Rows are one point carried round by a steady rotation, each followed by how many ticks it has turned.
The counts run from 0 to 1239.
[  1  24 -19  -3  24   3  22  12 -10  -9  14 -10   7  17  19 -10   6  -4
  -9  13  -5   4  -3  -3 -12 -11   6  -7   6  -5   0  18   4] => 951
[-21   1  -4 -10  -3  15  -1   6   3  10 -14 -27   4 -11  -6   1  14 -10
  -3   2 -27  -8 -16 -17   2   2  15  11   7   9  -4  13   4] => 38
[ -1  -9  -4  -5   7   8 -11  -7 -13  10  -1  -2  21   6 -11   6  14 -15
  -7  16  -7   6   0 -18   5 -18  18   4   7   1  -8  30  15] => 1043
[-13  -3   4 -17  -1   7  10  -3   7  -6   9   9  12   1  12  25   3  13
 -33   6  -5  -3   3   2 -26  -3   8  -1  12 -16 -14  -9  11] => 1151
[-18   8  -5  -8  -9  -2 -10   6   6  -4  -2 -19   0  11   1   3 -16  24
 -31   4  -8  -3  13 -17 -14   9   1 -19   5  -5  -6  19   3] => 708
[  3   9  -7   5  10   7   2  19  -9   9  -6   6  12  25   0  -1  -1 -32
 -11  12   9  13  -9   1 -13 -15  15   6   7  10 -13  -2  20] => 441
[-15 -15   3   0 -11  -3  -2 -18   2 -13   2   2  20  -6  -2  20  22 -18
 -19   8 -14   0 -11   7   7 -10  14  20  -7  -2   1 -13   9] => 685
[ -5 -12  -6   4  -4  -4  -4  -5  -9   3  -4   3  21  15 -14   2   4 -22
 -23  24   7   4   0  -9   1 -10  23  17  14 -12  -3   7  18] => 294
[-12  19   1   3   4   9   6  -5 -15 -15  12 -14  -7  29  -2 -18   3 -15
  -1   3  22  20   7  -4   6   1  19   6   9  -7  -1 -17   4] => 1211
[ 11  15 -13  10  10 -12  -4  14 -18   8  -5  -7  16  20   5   1  15 -22
  -3   7  -2   3 -13  -5  -3 -14   0  -3 -13  23   1  18   9] => 1034
[-19   7  -7   7  -6  -8  18   4 -10  -5  -3 -24  -5  21  -7 -19 -10  -4
 -30   3   0  -8   1  -9  11   5  10   6  11  -9  11  10  11] => 702
[ -6   4  -4   9  -1 -10   0 -13   4 -32  12   5  15   8  12  13  17  -7
 -22   4 -13   6  -4  19   5 -14   1   5 -21   5   5  -8   6] => 1230
[  4  18  -5  -2  16   6  -6   9  -3 -13   7  -7   3  16  17   1   7  -4
  -5  -6 -17  11  -5  -2  -7 -18  -8 -19 -19  28  -7  18   8] => 1181
[-12  12  15 -14  -1  18 -13 -13  -5  -9   7 -12  -4   4   0  14  25   0
  14 -16  -3  16  -1  -6  -4  -3   5  -5 -10  15 -12 -25   1] => 974
[-18   5  -6  15 -22  -9 -25   0   4 -20  -3 -11   2  21  -5  -6  -9 -14
 -22  13   7  19  10  -1   4   8  12   6  -8   4   5  -9   1] => 1220
[-13  14   6  -7  -5  10  -2  14  -8   8  -2 -10  -9  26  -4   2  -9  -4
 -10 -10  22  10   8 -11 -19   8  13  -9  14   2 -17 -22   6] => 1059
[ -9  -6   2  -8  -9  -2  -7   6  -2  20 -13   4  16  12 -10  22   0  -4
 -24  15  14  -1   3 -12 -20   2  17   3  19  -9 -15  -3  13] => 448
[ -3  10   1   7   3 -13  23  -5 -21  -7   9  -7   2  32  -2  -9  -7   9
 -30  -1  19  -4   7  -5   2  -9   1  -6   7 -13   5   4  12] => 1006
[ -7  -5  -3 -11  12  16  -2 -17 -12  -6  11  -1  17  10  -8   1  15  -8
  -4  20  -1  15   6 -17   3 -17  21   5  15 -16  -8  18  10] => 1201
[-14  -1   7  -6   5   7   6 -19  -7 -23  21   0   7  18  -2  -6   0   6
 -25   7   5  13  15  -3   7 -14  12  -1  11 -22  -6  -3  15] => 303
[-14   5   4   4 -11 -11  -6 -19   7 -29   8  -1  13  -1  11  23  21   1
 -18   3  -7   5  -2  13   3   0   5   6 -17  -1   6 -22  -3] => 1074
[ -9  23  -1  -8  13  -7  34 -13 -17  -7  14 -22   3   3  12   0  22  10
  -4   0   3 -11  -4  -8   1   1   3   2   5 -15  11   1  -3] => 102
[-12   8   3  -2   1  10 -16 -26 -10 -21  12 -14   2   3  -5   0  26  -7
  11   2  -4  25   5 -12  16  -7  12   4  -7   4   1  -5  -3] => 971
[ -3  27 -19  -4  20   0  24  10 -12  -7  13 -13  11  13  18 -10  11  -7
  -4  17   3   3  -6  -4  -8  -8   9  -1   8  -8   7  12   1] => 952
[-10 -14  14  -7 -16  -2 -16 -14   5  -1  -6   4  16  -5  -6  33  21  -4
 -20  -3  -8  -1  -6   1  -8  -4   8   5 -11   7 -12 -15   9] => 530
[-12  -9   5 -16  -2  18  -4 -14  -6   8  -8 -15  12 -15  -9  17  30  -6
   3  -1 -17  -1 -12 -17   3  -2  16  12   8   5  -6   6   6] => 890
[-15   4   9   4 -19  -9   7   1  -4   1 -17 -25  -9   8  -7   8   7   1
 -20 -26 -11 -16 -13  -2   6   7  -4   4 -13  24   8 -10   7] => 779
[  3  12  11  -9   7  -9   3 -13 -11  -7   8  -7   7   7  11  27  16  21
  -8 -15  -6  -7  -2  -3  -9  -9 -14 -21 -24  17  -2   3   4] => 22
[ -5   4  10 -13  -3   4 -31 -18  -9   3   1  -9   9   7 -11  19  11  12
   4   6   8  15  15 -25  -7   1   9 -16  -2   4 -11  12  -3] => 967
[-19  13  -3   0 -24 -20  -5  -2   4  -7 -10 -20   7   0   5  21   1  17
 -26   4   1 -10   5  -6 -16  23   2  -2  -5  -5   7 -10  -9] => 11
[-17 -11  -7   8 -14   0  -7   1   9 -11  -9  -2  18   1  -1   7   8 -25
 -27  15 -16   2 -13   6   1  -1  22  21   1   1   0  -7  10] => 990
